Each row is where one point has got to under a steady rotation. How many steps took it there?
The counts run from 0 to 483.
[ -6  -7   9  -5   1  10  16 -15  12   9   2   0   1  -1 -10  -6  -1   4
 -12  -6  13  -5  -4  21  -6  16 -28  29   1 -20  11  -6   4  -4  -5   4
  18   7  17  21   4   4   4  -4  -8 -16  11 -22 -17 -19   7   4  -9  -7
  -1  16   6  -5  -3   6 -10   2  18   5 -24  -8  -1 -12   6 -12  13 -20
   4   6  -9 -21  -2  19  -1   4   7] : 449
[  5   2  -6  -2   2  11   3   4  16  -3  13  -8 -13   0  -4  -1  23  11
  -5  -6  17  -6  -9  14   7  18 -30  19  11  -4  20 -17   4  -9  -5   0
   7  -5  13  20  -2  -5 -10  -9 -10 -11 -16 -19  -5 -10  14   1  12  -4
  -2   1   9  -2  11  16  -9  -4  13  -4  -2  -7   4 -10 -11 -13   2  -2
  -4  26 -23 -10 -20  16 -16   9 -13] : 363
[  6   3  17  -2  -5  10  10 -11   8  -6  14 -12  -4  -9  -6 -14  -3   0
   1 -12  26 -11 -17  15   8  18 -17  21  21  -2   6  -7  -5  -1  -8   3
   7   5  -6  18  -2   0   0  -8 -11  -2   7 -15 -13 -10   1  -2   3   1
  11  21   3   8  12  20 -11 -13  14  -6 -14  -1 -16  -3 -16 -11  11  -8
  -1   1 -21 -17 -10  16 -15  24 -18] : 385
[ -7  -3   0 -15   0  11  11  -5  11  -9  19  -5   1 -17 -11  -3   5  -1
   1  -2  13  -8  -3  11   6  12 -29  34  12   2  -4 -11   0  -7 -16   5
   5   9  -4  19  17   1   8 -10  -8 -14  17 -13  -6  -8  -8 -10 -12  -1
   5  -3   1  -2  -4  22 -10 -21  11   1 -18  -9  -7 -14 -14  -2  18 -16
  11  -6 -16 -20  -6  17  -6  12 -11] : 252
[ 13  -2   0  -4  -4   9   7  11   9  -7  10  -4 -21   0  -7  -5  16  -1
   2  -4  18  -6 -22  10  13  12 -17  25  10   6  14  -8 -10  -8   0   2
  12   7  16  27  -4  -3 -11 -16 -20  -9 -17 -13  -1   1   7  -1  13   5
  -1   4   3   0   8   9 -13 -12  10  -6   7  -1  -9  -8 -20 -25 -12   0
  -6  16 -18 -10 -25   2 -14   9 -16] : 355
[ -4  -6  13  -9  -4   1  15  -7  15 -16  11  -2 -14  -1  -3   1   0  -1
  -6 -11  20  -9  -5  18  -4   7 -17  31  10   6   1 -11  -1 -14 -14   1
  15  13 -12  25   6   0   9  -6 -28 -18  15 -11   0   0  -9 -13  -2  -4
   3   1  -1  -7   0   4  -5 -29   6   3  10  -6 -19 -15 -12 -25   4 -10
  -5   8  -7 -10 -10   6 -17   7 -14] : 412
[ -1  -5  -9  -2  14  16  12  -6  17  -3   5   9 -10   1  -7   5  -8   4
  -5   5   7   5 -19  16   0  14 -28  25 -10   3   5   4   5   0 -11   9
  13  15   3  32   2   2   4 -15 -11 -32   9 -28  -3   6  -4  -6  -4   1
  -6  -1   3 -14 -13 -13 -13 -10   8   3   1   2  -1 -27  -6 -21  -7  -9
  -4   4  -9 -18  11   5  -1  -5   0] : 481
[-17 -12   9 -15  -7   8  21  -6   5  -4   8  -3  -7   3  -1  -9   6   7
  -9 -11  13 -12  -7  13  -2   3 -30  33  12 -13  10 -14   4 -11  -7   1
  16   8  19  20   9   7   1   2 -21 -12   1  -9 -11 -19   8  -1  -3  -9
   1   8   7  -6   7  10 -11  -6  12  -5 -12 -14   1 -10   5 -21  13 -16
   8  16  -3 -11 -21  14  -6   7   1] : 441
[ -9  -9  -2  -6  -1  11  21  -2  -2  -7   6   2 -14   8  -2 -16  -6   7
  -6  -4   4  -5 -20   6   5   6 -34  25   6 -10   7  -1   1   5  -3   6
  21   9  26  26   2   8  -5  -5 -20 -17 -10 -12 -11  -9  13   3   0   0
   3  12  10  -8  12   0 -17  -4   4  -7 -12  -9  10 -11  -2 -33   3 -10
   6  15  -2 -13 -12   3   6   7   4] : 297
[ -3  -1  12  -7  -6   7  15 -12   2   5  15  -8  -4  -3 -13 -18 -18  -4
  -3  -7  24 -12 -14  19  -2  14 -21  22  13  -6   6   4  -3  -3  -7  10
  17  14   2  21   3   1  12  -9 -14 -14  12 -12  -6  -5   2   7  -9   3
  17  14   4   5   7  15 -16 -20  10  -4 -19  -4  -8  -3 -15 -19   5  -9
   1 -12  -5 -25  -1   3  -1  21 -11] : 241
[ -5  -3   5  -9  -4  11  10 -12  11  -3   9   0  -6   2 -10  -7  -2   4
 -10  -2  13  -9   4  31   0  15 -30  23   6  -4   3 -11  21  -8 -13  12
  16   1   9  16   4   5   9  -4  -8 -26   8 -20 -10 -13  12   1  -1   1
  -2  10   7  -4   7   9 -11 -13  -2  -7 -24 -10   5  -8  -2 -17  14 -15
   9   1 -12 -24   0  21 -10  -2  -6] : 90
[ 22   0  -5   4   7  10   6   1  18   1   6   2 -18   3 -10   5   5  -1
  -5   2  12   2 -21  20   4  21 -16  21  -3   2  11   6  -8  -4  -4   7
  18  10   7  33  -7  -4  -7 -17 -13 -20  -5 -25   2   6   3  -1  11   5
   0   4   4  -5  -7  -8 -13 -12  11   4  11   5 -13 -17 -17 -25 -15  -3
 -17  11 -14 -18  -2  -1  -5   1  -9] : 346
[-11  -9   2  -7  -3  14  22  -4   0  -9   5   2 -13   7  -1 -17  -7   7
  -5  -5   5  -7 -21   8   7   5 -32  26   9  -8   5  -3   4   5  -4   6
  19   9  24  24   1  10  -5  -3 -21 -16  -8 -13 -14 -11  13   1   2   0
   1  16   8  -7  12  -1 -17  -3   3 -12 -13  -8   8 -12   1 -32   6 -11
   8  15  -3 -13 -13   6   1   6   3] : 299
[ -5  -8 -11  -3   4   8  17   4   2   0   9   3 -15   6  -9 -14  -1   6
  -8   0   2  -1 -14   4   1   9 -38  23   1 -12  11   2  -3   5   0   5
  23   7  30  28   5   4  -3 -10 -18 -22 -11 -15  -7  -6  14   6  -6   1
   1   4  10  -9   7   4 -16  -6   7   3 -11 -11  12 -13  -5 -30  -1  -8
   4  16  -2 -17 -10  -1   8   4   6] : 293
[ -7  -3  -4 -14   3  10  10  -4  14  -8  19  -3   2 -16 -12   1   6   2
  -1  -1  10  -5  -1  11   3  13 -32  32   8   0  -4 -10   1  -7 -17   5
   6   8  -5  20  18   0   9 -10  -6 -18  17 -16  -5  -7  -8 -11 -13  -4
   4  -7   2  -4  -6  20  -9 -22  11   4 -17 -10  -6 -17 -12  -2  19 -15
   9  -4 -15 -21  -2  17  -4  10  -9] : 254
[ -8   2   5  -1   2   6   9 -16  12  10  12  -6  -5   5 -10 -11  -6  10
 -14  -9  25  -8  -1  28 -13  21 -32  14   8 -15  18  -6  12  -8  -9   8
  13   2   2  17  -1  -3  10  -5  -6 -23   8 -22  -6 -10  12  10  -5  -5
   9   9  10  -2   8  14 -10  -9  13   3 -16  -8   4  -6  -4 -15   7  -7
  -5   5  -9 -23   4  15  -7  13  -7] : 232
[ -4  -8   4  -5   2  13  21  -6   1   1   9   0  -2 -10 -10 -17 -17  -5
   2   0  11  -2 -26   0   8  10 -25  30   3  -8   3   8 -13   8  -2   6
  15  17  13  28   6   5   3 -15 -14 -11  10 -14 -15  -5  -3   2 -15   3
   7  14   2  -1  -1   9 -17  -6  16   1 -23  -3  -7 -13 -10 -16   2 -15
   7  -9  -8 -20  -2   2   8  16   2] : 460
[-10 -11  -4 -10  -4  -1  19   4   1   2  15  -4 -14   4 -11 -11   6   0
  -8  -6  14  -9  -7   6  -5   5 -30  29   8 -12  13  -4  -8  -9  -2   1
  24  10  23  26  11  -2   3  -8 -26 -15  -7  -5   2  -6   8   5  -9  -4
   9  -4   6  -5   8  15 -16 -17  12   5  -4 -16   3  -7 -10 -28   0  -9
   1  11   3 -13 -21  -5   4  10   0] : 433
[ -2  -5   6  -5   2   8  21 -20   6  13   9  -7 -11   8  -8  -7  -5   0
  -5 -13  32 -11 -26  24  -1  18 -17  18  10  -8  14   3   3  -3 -10   6
  13  18   3  20  -4  -1   5 -10 -16 -13  -4 -20   2  -5   9   3   8   0
  14  10   4  -1   6   0 -28  -9  16 -17   0   1  -1  -7  -6 -18  -6  -5
  -6  -5  -5 -16  -7   0   0  17  -7] : 21
[ 12  -2 -11   1  13  17  17  -8   5   1  12   1  -5 -11 -12  -8  -8  -2
   4   4   4   1 -31   3  17  21 -26  22   2  -2  -4  12  -9  15  -8   7
  12  12   8  28   2   1  -5 -21  -6 -12  -2 -23  -9   1   2  -4  -1   7
   6   9   3  -1  -1   4 -23  -5  12  -6 -17   2  -2 -16 -15 -13   2 -12
   5  -8 -16 -22   5   2  10  14  -1] : 320
[-11  -9  10 -10  -2  11  17 -13  11   3   3  -1  -1   1  -5  -6   3   6
 -12  -9  13  -8  -3  21  -5  12 -29  31   4 -18  10 -12   7  -7  -6   2
  16   6  17  19   5   6   3   0 -11 -14   9 -18 -15 -22   7   1  -6  -9
  -2  14   7  -6   1   8  -9   0  15   0 -20 -10   0 -12   8 -14  15 -19
   6  12  -8 -17 -10  20  -5   3   5] : 446
[ 13  -2  -9   3  13  16  14 -11   7   5  10   1  -4 -11 -14  -7  -7  -2
   1   4   6   2 -26   7  14  24 -26  22  -1  -6  -2  11  -6  15  -7   8
  13  11   9  27   0   1  -4 -22  -4 -14   0 -26 -10  -2   4  -2  -2   7
   4  11   3   0  -2   5 -23  -3  13  -4 -20   1  -1 -16 -13 -11   2 -14
   5  -9 -17 -24   6   6   8  10   1] : 318
[  6  -5  -8   6  11   8  10   1  15  -9   4   2 -17  -5  -8  -3  16   5
  -6  -2   6   3  -7   4  11  18 -30  23   0  -7  10 -13   0   6  -1  -4
  13  -2  19  25   1  -2  -9 -20 -18 -15 -12 -24 -15  -7  13  -7   0   2
 -15   7   1  -5   9  12  -9  -1   9   5  -7  -8   7 -17  -9 -17  -2 -12
   8  22 -23  -9 -16  16 -14  -5   2] : 145
[-15  -2   5  -8  -6   5   9   3   8  -7  16 -10 -13   2  -3 -14   8  10
  -3 -11  26 -10 -10   9   0   6 -33  22  16  -1  23 -19   4 -13  -5   2
   5   2   8  18   3  -1   1  -7 -20 -13  -5 -10  -6  -7   8   4  -1  -4
   4   3   7  -2  16  22  -7 -12  12  -3  -3 -11   2  -6 -11 -19   0   0
  -1  19 -13  -7 -22  12 -18  16 -16] : 221
[ -1  -1  -6   2  -1   2   1  11  12   2  13  -3 -13  -1 -17 -13  -3   3
  -6   3  16   1  -1   9  -6  11 -36  21  -5  -2  23  -5  -4  -9   2   9
  12   2  16  27   3  -4   7 -19 -13 -27   5 -19  -5   3   6  13 -17   6
  -2   1   7  -5   5  17  -2 -17   9  18 -11  -8   1 -10 -19 -22 -13  -1
  -5   6 -13 -21  -2   3  -6   5 -12] : 70
[  2   4  -9   3  14   4   7 -10  16  -1  24  -7  -2 -13 -12  -1   1   7
  -4  -3  15  -2  -7   9  -1  24 -32  18   9  -6   3  -1  -5   1 -16   3
   7   2 -17  23   8  -9   6 -15  -5 -16  12 -21  -1   1  -5  -5 -10  -5
  13  -4   6   0   0  21 -11 -20  18  12  -7  -8  -6 -15 -20  -5  12  -7
  -6   2 -17 -19   7  11  -4  20 -12] : 397
[-15  -2   4  -8  -5   6   8   1  10  -7  15  -9 -12   2  -2 -13   8  11
  -4 -12  26 -10  -8  10   0   7 -33  22  15  -2  23 -20   6 -13  -7   2
   4   0   7  17   3  -1   2  -6 -18 -14  -4 -12  -7  -9   9   4  -1  -5
   3   3   7  -2  16  22  -6 -12  12  -3  -4 -11   4  -7 -10 -18   2  -1
   0  19 -14  -8 -20  14 -19  15 -16] : 222
[-10  -9   0  -7  -2  13  22  -3  -1  -9   5   2 -13   7  -1 -17  -7   7
  -5  -5   5  -6 -21   7   7   5 -33  25   9  -9   6  -2   2   6  -4   6
  19   9  25  25   2   9  -5  -4 -20 -17  -9 -13 -13 -11  13   1   1   0
   3  14   9  -8  12  -1 -17  -4   4 -10 -12  -8   9 -11   0 -33   5 -10
   7  15  -2 -13 -12   4   3   7   3] : 298
[-17  -5   1 -11  -7   8  13   2   2 -13  15  -3 -15   5  -4 -20  -7   8
  -3  -5  14 -10  -8  11   3   2 -37  23  13   4  10 -12  11  -8  -9  11
  12   4  13  20   6   5   6  -7 -21 -23  -1  -8  -6  -4  10   3  -5   3
   3   5   8  -5  18  14 -10 -19  -3  -8 -12 -13   9  -7 -11 -30   2  -4
   8   9  -5 -14 -12   7 -10   9 -13] : 81
[ 14  -3   0   3   5   9  13   2  12 -10   3   8 -13   2  -6   0  -5   1
  -9   3  -4   4 -15  12   1  14 -22  27  -2  -6  -1   8 -14   6  -2   5
  28  11  12  36   0   4  -5  -8 -18 -21   4 -19  -7   1  -2  -5  -1   0
   0  10   6  -9 -10 -11  -7 -13   7  15   4   0 -15 -21 -10 -34   2 -12
 -10  17  -6 -19   1   0   4   0   2] : 128
[ -2  -7  10  -5  -1  18  18 -14   8  -7  -1   2  -6  -1  -3  -9  -2   4
  -5  -5   9  -6 -16  19  11  13 -25  27   6  -7   2  -8  11   5  -7   5
  13   6  16  20  -2  11  -4  -5 -11 -12   2 -22 -22 -18  10  -5   4   1
  -7  24   4  -4   6   1 -14   3   6 -13 -22  -2   2 -13   4 -17  11 -18
  12   7 -17 -16  -8  22  -8   0   2] : 306
[ -5 -10  -6  -7  -2  -3  17   4   3   5  15  -4 -15   4 -14 -10   7  -1
  -9  -4  14  -7  -3   8  -7   8 -29  27   5 -13  14  -2  -9  -9  -2   2
  25  10  22  26  10  -4   5 -12 -25 -17  -5  -7   4  -3   8   6 -11  -3
   8  -6   5  -5   6  15 -15 -19  13  10  -3 -15   2  -8 -13 -26  -3  -8
   0   9   2 -15 -18  -7   4   9   0] : 431
[ 13  -3  -3   2   8   9  11   0  14 -10   4   8 -10   1  -6   3  -2   3
 -10   4  -6   4 -12  13   0  16 -24  27  -3  -7  -3   8 -12   4  -5   6
  28   9  10  35   2   3  -5  -7 -13 -22   6 -21  -6  -1  -3  -7  -1  -2
   0   7   8 -11 -12 -11  -7 -13   8  16   3  -1 -13 -23  -8 -30   5 -13
 -10  18  -6 -20   4   3   5  -1   3] : 126
[  0  -3  11  -5  -7   8  -1   7  21  -8   6  -3  -9  -5  -9  -2   4   2
  -4  -1  20  -1  -1  16  -5   7 -27  30  -2   4  21 -16  -1 -18  -1   6
   5   5   7  26   1   2   5 -10 -12 -21  17 -21 -12  -6  -4   3 -11   0
  -9   9   4  -7  -5  10   7 -13  13  15  -6  -2 -15 -15 -11 -15  -6  -6
  -8  10 -20 -18  -6  16 -19   0 -19] : 62
[  2  -6  12 -15  -7  13  18 -13   8   6  10 -10  -4  -5  -9  -4   7  -6
   3 -12  32 -15 -24  20   8  14 -13  29  13   0  10  -7   0 -10 -10   3
   5  18   3  17   1   1   2  -9 -12  -4   3 -15  -3 -11   2  -3   7   0
   9  10   0   3   1  10 -22 -10  19 -19  -8   2 -11  -6  -9  -6   0 -10
   1 -10 -16 -16 -17   9  -7  18 -14] : 28
[ 22   0  -4   4   6   9   6   3  16   1   7   1 -19   3 -10   4   6  -2
  -5   2  14   2 -21  18   5  20 -15  20  -2   2  12   5 -10  -4  -2   7
  19  11   9  33  -7  -4  -7 -17 -15 -20  -7 -23   2   7   4   0  10   5
   0   4   5  -5  -5  -7 -14 -13  11   4  12   5 -13 -15 -19 -27 -15  -2
 -16  11 -14 -17  -4  -3  -4   2 -10] : 347
[  1  -3   6   2   6  12  23 -19   4  -2   6  -1 -16   6  -1 -13  -7   4
  -4 -12  18  -8 -30  16  10  18 -20  17  12  -7   4   1   5  10 -10   3
  16  10   6  22  -8   4  -5 -10 -19  -9 -12 -20 -10  -7  13  -3  14   2
   6  20   4  -1  15  -2 -25  -2   8 -20  -4  -2   2  -8  -4 -27   1  -8
   2   8  -9 -10  -9   6  -5  13  -1] : 161
[  4   5  -7   3   7   9   3  -5  15   5  14  -7  -9   5  -5  -3  15  16
 -12  -7  17  -5  -9  21  -2  25 -33  12  10 -13  21  -9   6  -5  -8   4
  12  -6   9  20  -5  -6  -8  -6  -4 -16 -13 -24  -4 -10  17   7  10  -6
   6   5  15  -2  10  12 -12  -2  16   0  -5  -7   6  -9  -7 -14   6   0
 -12  24 -17 -15  -7  16  -8  13 -10] : 368
